(in the rows, 128 means zero)
Rotation paths and how fast each direction turns (degrees per step)
Each turn is a multiple of 5 degrees from 10 to 175, or 0.
Each row of a path follows its step; steps can be skipped.
Path 1:
step 0: [128 115 119 134 129 125 117 128 122 122 125 120 134 132 130 127 115 126
 113 122 127 131 116 129 126 137 128 130 128 131 124 122 125 125 123 121
 126 127 128 134 129 122 119 136 127 134 132 128 126 133 130 130 128 131
 126]
step 1: [129 122 133 112 129 126 135 128 127 133 133 125 118 120 129 130 126 130
 124 124 114 122 123 132 127 128 130 130 130 133 125 122 119 139 124 124
 132 127 119 126 131 115 124 131 135 132 127 123 128 129 122 129 131 123
 119]
step 2: [127 130 125 126 125 130 132 123 124 133 128 136 129 130 126 127 126 133
 129 130 125 123 119 122 114 135 129 129 122 123 119 127 132 122 123 123
 141 134 127 130 137 124 128 129 137 124 145 128 122 130 128 130 137 129
 136]
step 3: [146 120 131 126 132 132 122 123 131 134 119 129 127 129 130 123 124 132
 129 135 126 135 122 132 128 121 119 123 125 127 117 120 137 132 126 118
 124 122 125 132 122 125 126 132 128 129 128 122 122 133 120 134 130 123
 131]
step 4: [125 121 120 121 128 128 125 119 122 132 124 129 134 129 131 123 124 121
 116 124 121 116 124 131 132 137 128 130 130 123 117 127 123 123 122 122
 123 119 125 132 127 124 117 132 134 129 126 124 127 125 133 122 120 138
 131]
step 5: [122 120 132 125 130 130 124 127 121 127 128 125 119 133 131 128 133 132
 119 120 119 125 121 137 123 131 130 124 119 133 126 126 132 128 121 126
 132 131 125 133 137 119 122 122 130 127 131 121 132 133 125 140 131 117
 117]
step 6: [131 128 129 120 121 134 125 134 131 130 133 124 131 129 128 135 117 132
 127 128 126 121 112 131 117 129 124 137 126 133 118 126 127 129 118 124
 132 128 124 128 130 127 134 138 132 136 137 126 124 127 130 123 137 127
 136]
step 7: [138 119 125 125 126 129 126 118 130 130 123 134 122 120 121 123 125 136
 125 136 123 131 125 129 126 136 124 118 123 129 126 116 130 136 134 120
 132 124 121 123 131 119 118 128 129 126 134 128 125 130 122 124 134 134
 131]
step 8: [123 128 128 126 134 127 129 125 119 132 127 126 132 129 139 121 128 128
 124 125 127 126 121 127 131 129 126 126 126 120 113 122 130 127 120 122
 131 126 122 132 114 122 124 129 143 124 133 126 119 128 123 137 122 133
 130]
step 11: [128 118 131 138 118 134 128 118 128 121 129 135 125 129 128 127 126 139
 128 131 122 122 119 128 123 135 125 124 120 139 127 121 136 122 122 124
 129 125 120 124 124 120 121 137 133 127 131 125 129 128 127 130 133 129
 135]
step 12: [130 128 121 122 129 135 130 132 130 133 127 122 132 133 133 121 118 133
 116 122 132 140 121 137 131 133 119 127 129 125 116 125 129 138 128 121
 129 128 118 129 124 118 124 127 137 131 133 127 125 127 124 130 132 132
 125]
step 14: [134 128 135 129 135 124 114 130 127 129 123 128 128 128 132 126 133 134
 123 130 126 131 118 121 118 132 129 124 120 120 118 134 124 123 115 122
 139 127 123 131 132 122 122 125 130 134 131 118 129 131 125 128 129 122
 133]
Speeds:
[128 130 128 126 129 129 129 129 129 131 130 126 127 129 129 128 129 128
 130 127 126 129 126 130 129 126 127 128 128 127 129 126 126 130 127 131
 130 126 129 130 125 128 128 130 128 127 128 128 127 128 128 127 125 126
 130] : 160
[127 128 127 127 130 128 128 128 130 128 127 128 129 126 129 128 126 129
 130 129 127 129 129 131 129 128 128 130 129 129 126 127 127 129 129 127
 127 125 129 131 131 129 129 129 126 129 126 130 128 130 127 126 130 131
 127] : 120
[127 129 129 129 128 128 130 126 129 130 130 127 127 126 129 130 129 126
 127 130 126 125 128 128 128 127 129 131 128 130 126 128 129 127 127 128
 126 128 129 125 126 129 131 131 130 129 128 126 127 126 126 127 128 130
 128] : 155
Path 2:
step 1: [123 134 128 129 134 130 141 128 134 134 120 127 134 124 129 134 130 132
 130 117 127 124 127 119 122 126 125 123 138 126 130 123 129 129 133 124
 138 129 127 129 127 138 131 132 133 134 122 117 134 125 122 131 140 133
 135]
step 2: [135 131 126 125 128 139 129 125 128 135 121 129 124 123 137 120 138 126
 129 121 131 137 136 122 123 131 113 128 132 133 126 134 131 131 124 124
 129 122 123 116 132 131 124 134 126 134 126 122 132 137 129 124 131 124
 130]
step 3: [137 125 122 143 122 129 129 132 131 127 125 122 135 124 122 123 128 128
 122 122 127 129 131 120 126 123 120 128 133 138 131 130 123 129 140 116
 122 119 124 132 136 135 127 132 130 135 125 122 131 123 128 128 124 135
 127]
step 4: [127 129 121 140 131 128 135 128 130 137 115 124 131 122 129 126 125 125
 122 115 130 126 130 131 127 119 127 130 128 124 138 125 131 126 133 130
 125 128 132 115 124 124 125 131 126 138 131 124 140 133 130 132 137 122
 122]
step 5: [124 120 128 135 120 139 134 130 128 143 123 129 135 137 131 133 130 132
 129 123 134 126 137 121 138 124 123 126 135 139 128 125 128 122 128 127
 127 131 129 121 134 135 136 130 131 127 121 122 134 136 128 124 132 129
 136]
step 6: [135 130 131 127 124 138 131 134 132 132 119 116 128 125 135 125 125 140
 118 121 127 135 130 126 126 129 125 125 132 129 121 124 136 139 131 124
 123 125 138 125 131 126 130 126 125 141 126 120 135 125 129 127 129 137
 126]
step 7: [138 123 124 138 121 131 132 127 129 134 121 131 130 134 123 125 126 132
 125 118 133 132 122 119 126 128 132 121 120 133 128 127 126 127 121 126
 124 115 130 123 126 136 116 132 130 133 131 122 133 126 131 119 137 123
 132]
step 9: [128 126 131 139 132 135 130 124 126 138 124 121 130 124 136 133 128 133
 118 131 128 135 131 119 125 115 125 118 125 136 130 133 131 130 129 126
 139 128 136 127 120 129 124 129 128 125 125 117 129 131 126 127 137 129
 134]
step 10: [136 131 130 138 120 139 136 126 125 121 127 131 133 126 128 120 132 134
 124 121 128 133 138 126 132 134 128 130 131 131 127 136 120 133 123 124
 129 129 137 119 136 128 128 122 128 133 127 115 128 126 133 130 134 120
 136]
step 12: [123 135 136 138 125 137 128 128 127 136 122 132 136 129 127 125 124 132
 134 120 129 128 133 127 125 126 121 126 122 135 135 130 122 130 125 123
 127 128 136 132 117 125 129 138 121 138 133 126 129 139 136 132 139 125
 132]
step 13: [124 124 134 133 127 140 133 128 125 129 133 120 132 128 123 129 122 130
 133 117 124 136 133 125 134 120 128 125 137 132 123 138 125 136 130 132
 126 120 129 117 124 129 131 134 126 127 123 124 132 127 118 129 133 137
 140]
step 14: [130 137 126 134 127 131 130 123 135 131 122 131 126 117 125 127 127 128
 133 113 129 133 127 115 122 123 125 131 127 133 120 124 135 137 122 127
 128 133 136 132 132 129 127 122 131 133 135 119 136 128 127 133 132 132
 138]
Speeds:
[128 128 128 127 130 126 128 129 127 128 127 131 130 130 127 125 129 129
 127 127 128 128 128 127 128 128 128 128 129 128 131 129 129 128 126 129
 131 126 129 128 125 125 129 130 127 130 127 128 130 126 128 126 129 123
 129] : 135
Path 3:
step 0: [134 122 125 121 128 140 126 125 136 133 136 131 128 136 122 122 128 132
 125 128 132 125 135 127 128 135 120 132 130 132 138 123 130 122 139 130
 125 131 132 119 131 140 125 131 135 137 125 126 134 131 132 124 131 129
 140]
step 1: [138 129 133 126 126 131 122 128 121 126 119 134 128 136 128 128 125 135
 132 124 114 137 129 124 121 131 129 132 125 126 120 123 121 127 139 132
 128 127 121 135 125 138 129 122 125 120 137 129 122 131 126 139 130 124
 131]
step 2: [133 123 130 127 138 130 117 130 123 141 129 131 124 113 119 139 125 126
 129 130 122 130 128 128 138 126 128 122 135 128 131 134 124 125 118 127
 118 125 126 130 133 119 125 126 123 126 136 121 124 129 125 130 131 134
 128]
step 3: [123 118 135 134 122 135 134 127 128 135 130 135 130 117 125 121 133 129
 122 128 133 118 127 116 131 138 128 130 115 131 126 133 127 127 130 126
 131 125 127 123 127 131 131 141 125 122 132 129 133 128 131 117 121 133
 126]
step 4: [118 130 128 130 124 132 129 119 138 121 127 135 130 130 134 143 128 138
 123 125 129 127 129 134 125 126 127 128 134 133 126 126 129 132 135 126
 135 125 124 138 125 138 133 132 115 134 126 120 120 132 126 131 123 129
 124]
step 5: [133 128 126 108 135 130 129 136 129 123 121 128 127 137 124 137 129 130
 132 132 130 130 132 129 129 133 129 129 131 124 138 129 133 122 116 129
 122 126 121 121 121 130 128 128 125 138 131 135 123 127 123 119 126 135
 130]
step 7: [120 141 127 133 132 122 127 120 123 134 125 126 138 131 134 129 128 136
 123 128 121 129 125 129 139 129 135 129 133 135 130 131 125 128 134 122
 121 133 124 131 131 127 119 123 119 113 130 120 128 130 128 127 121 132
 135]
step 8: [133 123 124 125 136 130 136 132 128 133 130 128 133 131 125 134 126 135
 127 126 120 119 117 115 121 129 123 119 127 136 132 130 135 129 126 134
 129 131 132 120 129 119 130 133 121 137 134 120 126 119 138 121 126 127
 128]
step 11: [143 128 137 123 127 129 128 132 134 132 123 126 130 121 128 137 124 118
 124 130 128 129 129 116 131 127 124 126 130 126 133 120 124 127 131 130
 116 132 134 126 122 125 125 130 119 125 125 134 132 137 138 122 124 124
 122]
step 12: [126 131 131 132 135 135 135 128 135 133 124 126 129 125 128 118 125 126
 140 118 129 126 133 134 132 134 120 126 124 138 127 140 125 123 137 134
 125 130 125 133 129 136 133 124 118 123 127 118 136 129 125 132 128 134
 123]
step 13: [131 131 128 130 134 130 133 128 120 121 122 133 134 126 131 133 138 125
 126 126 129 125 129 125 125 122 125 132 130 141 119 126 129 128 118 132
 133 122 122 124 136 135 117 127 126 129 137 120 111 127 125 124 129 133
 130]
step 14: [122 122 123 119 128 129 136 129 129 130 128 130 119 118 125 128 130 130
 137 140 116 126 131 125 129 131 135 134 129 122 126 118 131 140 127 126
 124 128 139 127 123 128 121 133 125 138 128 125 126 131 129 118 131 132
 119]
Speeds:
[125 127 128 127 129 128 128 127 129 129 128 126 126 127 127 130 126 128
 129 129 127 129 129 132 130 129 130 126 130 128 129 128 128 129 128 126
 127 129 128 130 129 129 127 127 127 127 125 124 130 130 126 128 131 128
 128] : 145
[129 128 128 130 130 127 128 129 125 127 128 128 126 127 129 127 125 129
 129 127 127 130 126 126 128 126 125 129 125 130 131 128 127 130 127 126
 127 127 127 129 130 129 127 128 128 127 128 127 130 128 128 128 127 131
 128] : 70
[126 125 126 126 131 128 128 126 125 127 128 129 125 130 128 128 129 128
 128 128 127 132 131 129 128 128 127 130 126 127 129 125 126 128 129 128
 129 128 129 127 128 128 129 128 127 129 127 131 125 128 129 128 130 127
 129] : 80
Path 4:
step 0: [127 130 124 128 129 134 125 124 128 127 125 117 127 129 128 138 132 126
 114 125 140 131 131 132 135 129 128 124 143 125 125 126 127 125 130 120
 127 120 123 129 137 131 128 128 127 135 142 127 128 133 131 135 121 128
 128]
step 1: [130 128 130 118 130 130 125 141 124 127 126 125 124 132 127 124 132 130
 118 135 131 122 126 120 120 122 114 133 132 130 133 131 141 136 125 127
 123 127 126 128 130 129 133 128 132 120 131 131 119 136 129 128 124 121
 133]
step 2: [136 129 131 134 124 121 139 136 129 129 127 134 126 128 137 127 139 129
 127 133 121 128 128 137 120 136 118 133 119 125 131 119 125 126 131 129
 133 135 125 131 134 131 125 125 136 127 133 128 130 127 136 121 132 127
 136]
step 3: [128 117 125 120 123 127 127 128 124 139 134 123 134 126 128 129 118 124
 129 137 126 134 131 134 139 128 125 128 131 119 134 118 125 126 130 124
 124 132 130 129 132 132 125 127 133 140 128 123 126 129 130 121 137 131
 120]
step 5: [130 127 129 125 123 128 130 122 129 129 121 129 118 119 132 136 134 130
 127 131 138 135 131 122 124 121 126 121 127 133 128 126 129 128 130 132
 136 125 127 134 138 133 128 128 126 132 138 128 136 135 123 140 124 129
 141]
step 7: [131 132 125 132 128 122 127 140 138 127 132 125 128 140 122 131 122 123
 123 132 126 133 124 139 127 125 117 130 126 125 134 121 132 130 126 126
 125 133 126 134 131 124 120 120 132 116 131 124 122 124 137 126 123 125
 133]
step 8: [125 117 131 131 132 121 136 127 125 128 126 135 126 126 131 119 130 126
 119 133 131 135 125 124 139 128 122 134 131 118 126 123 129 129 130 131
 130 128 132 135 146 135 122 129 138 131 126 126 127 126 127 121 134 133
 125]
step 9: [131 118 123 118 115 133 133 129 124 130 127 125 123 115 131 136 130 123
 123 128 126 122 128 128 134 127 130 131 136 121 123 120 123 135 129 131
 125 126 131 113 127 120 129 129 135 125 133 126 129 136 125 127 133 127
 127]
step 11: [134 130 131 131 120 122 122 136 133 132 127 134 126 130 132 124 136 130
 128 130 133 128 118 125 139 126 121 118 124 128 134 117 127 120 128 119
 133 125 127 132 131 138 129 130 117 136 132 133 125 128 132 135 123 128
 128]
step 12: [126 130 125 126 124 131 131 131 138 133 123 122 123 127 127 124 115 125
 122 122 126 132 120 128 132 130 118 132 136 127 139 124 123 129 128 125
 114 131 117 135 131 127 122 127 131 125 132 131 134 135 125 122 121 124
 129]
step 13: [128 126 130 131 137 128 130 127 131 128 125 128 136 121 128 130 126 123
 111 130 128 128 131 130 128 134 119 129 129 119 127 124 139 134 129 137
 126 131 131 135 138 119 131 137 137 121 131 124 126 121 130 136 130 128
 132]
step 14: [125 121 128 122 121 120 127 129 120 123 135 123 122 124 132 132 136 125
 133 131 129 117 131 129 139 121 123 132 121 125 120 124 121 131 123 133
 128 129 132 128 141 132 130 129 135 125 131 128 119 136 134 128 134 125
 133]
Speeds:
[126 128 126 125 131 129 130 130 127 127 127 129 131 126 128 126 129 126
 128 128 126 129 128 129 129 130 130 128 125 127 128 127 129 128 129 129
 128 131 129 131 130 127 128 126 130 126 127 128 127 130 130 126 128 127
 127] : 65
Path 5:
step 0: [126 131 125 130 123 126 133 120 123 127 137 131 136 125 136 127 131 126
 124 135 126 126 131 125 130 119 139 124 130 139 133 127 130 125 124 118
 118 133 132 125 123 131 117 130 121 134 124 123 125 133 119 131 136 136
 114]
step 2: [134 132 117 134 121 124 120 123 132 139 140 132 124 120 134 129 119 121
 120 134 133 125 132 133 126 129 138 125 132 129 131 124 120 131 134 127
 124 122 130 138 123 129 126 128 125 122 130 116 129 131 119 122 128 125
 122]
step 4: [136 133 127 127 122 127 131 121 132 131 132 134 115 131 125 132 126 128
 124 129 119 123 129 137 126 132 124 132 134 138 121 122 128 129 128 128
 120 121 129 130 130 121 129 122 113 134 118 125 120 126 123 123 127 115
 120]
step 5: [129 136 124 130 119 126 130 132 128 124 132 128 132 125 138 125 132 122
 130 138 136 130 136 130 135 129 136 119 125 127 122 124 122 130 136 126
 115 129 131 134 130 122 128 130 134 125 129 127 132 130 116 130 134 137
 112]
step 6: [142 131 129 126 124 129 120 123 122 128 129 126 135 127 122 142 125 128
 117 136 115 128 131 131 128 131 131 134 126 140 131 133 132 123 118 136
 125 131 132 130 133 129 117 132 124 129 128 124 123 133 128 136 126 126
 118]
step 7: [126 133 123 129 122 123 130 123 130 119 139 136 124 130 131 129 128 132
 123 141 128 134 136 135 129 126 128 127 128 132 121 123 125 133 129 117
 129 117 133 141 118 121 131 120 127 130 122 118 129 133 131 119 130 123
 125]
step 8: [128 125 125 126 132 129 136 124 131 132 128 123 126 123 129 131 123 123
 121 137 121 130 135 128 129 140 138 126 127 139 130 124 122 129 140 129
 116 141 134 121 132 132 124 135 132 125 127 122 129 132 120 131 134 129
 117]
step 9: [143 131 124 129 121 130 129 129 127 129 132 130 135 136 121 136 118 119
 129 129 114 127 135 133 133 124 129 132 130 126 125 131 119 129 123 123
 127 117 130 138 127 122 127 120 128 135 124 132 118 129 125 133 129 124
 118]
step 10: [133 136 129 133 117 125 127 123 126 124 128 133 121 132 139 126 135 126
 116 138 133 129 129 128 134 134 128 125 130 135 118 117 123 136 132 124
 126 127 132 125 128 126 121 133 119 128 129 116 134 135 116 127 124 127
 125]
step 11: [133 123 126 121 124 128 124 125 134 124 130 121 138 117 132 133 126 124
 126 140 122 132 135 136 122 128 131 128 127 135 126 133 128 133 130 132
 111 129 138 135 131 125 130 134 127 131 122 137 123 125 133 137 132 124
 118]
step 12: [140 140 131 132 125 128 129 122 130 122 138 133 119 130 124 138 123 125
 125 127 123 136 137 136 133 131 136 126 121 129 126 118 127 118 126 128
 135 123 131 130 128 122 122 122 125 131 130 125 131 134 124 117 130 126
 116]
step 13: [126 122 121 123 126 134 135 130 120 126 135 129 132 129 124 125 133 131
 120 145 129 127 129 131 135 129 136 125 132 133 120 127 126 135 130 120
 118 131 135 134 128 132 118 134 125 130 126 115 125 123 123 133 138 129
 122]
Speeds:
[126 127 130 127 130 127 126 128 126 126 128 128 128 125 128 129 129 127
 126 128 126 130 129 126 127 129 129 132 128 127 126 128 128 128 128 128
 128 129 127 127 130 129 127 127 130 127 128 129 122 126 128 131 128 127
 128] : 140
[129 131 129 128 127 130 128 127 129 128 129 127 128 128 129 129 126 129
 130 127 130 129 128 129 127 128 128 128 127 128 130 127 128 128 130 126
 130 127 124 129 129 125 129 127 127 129 129 125 124 127 127 127 126 126
 129] : 140
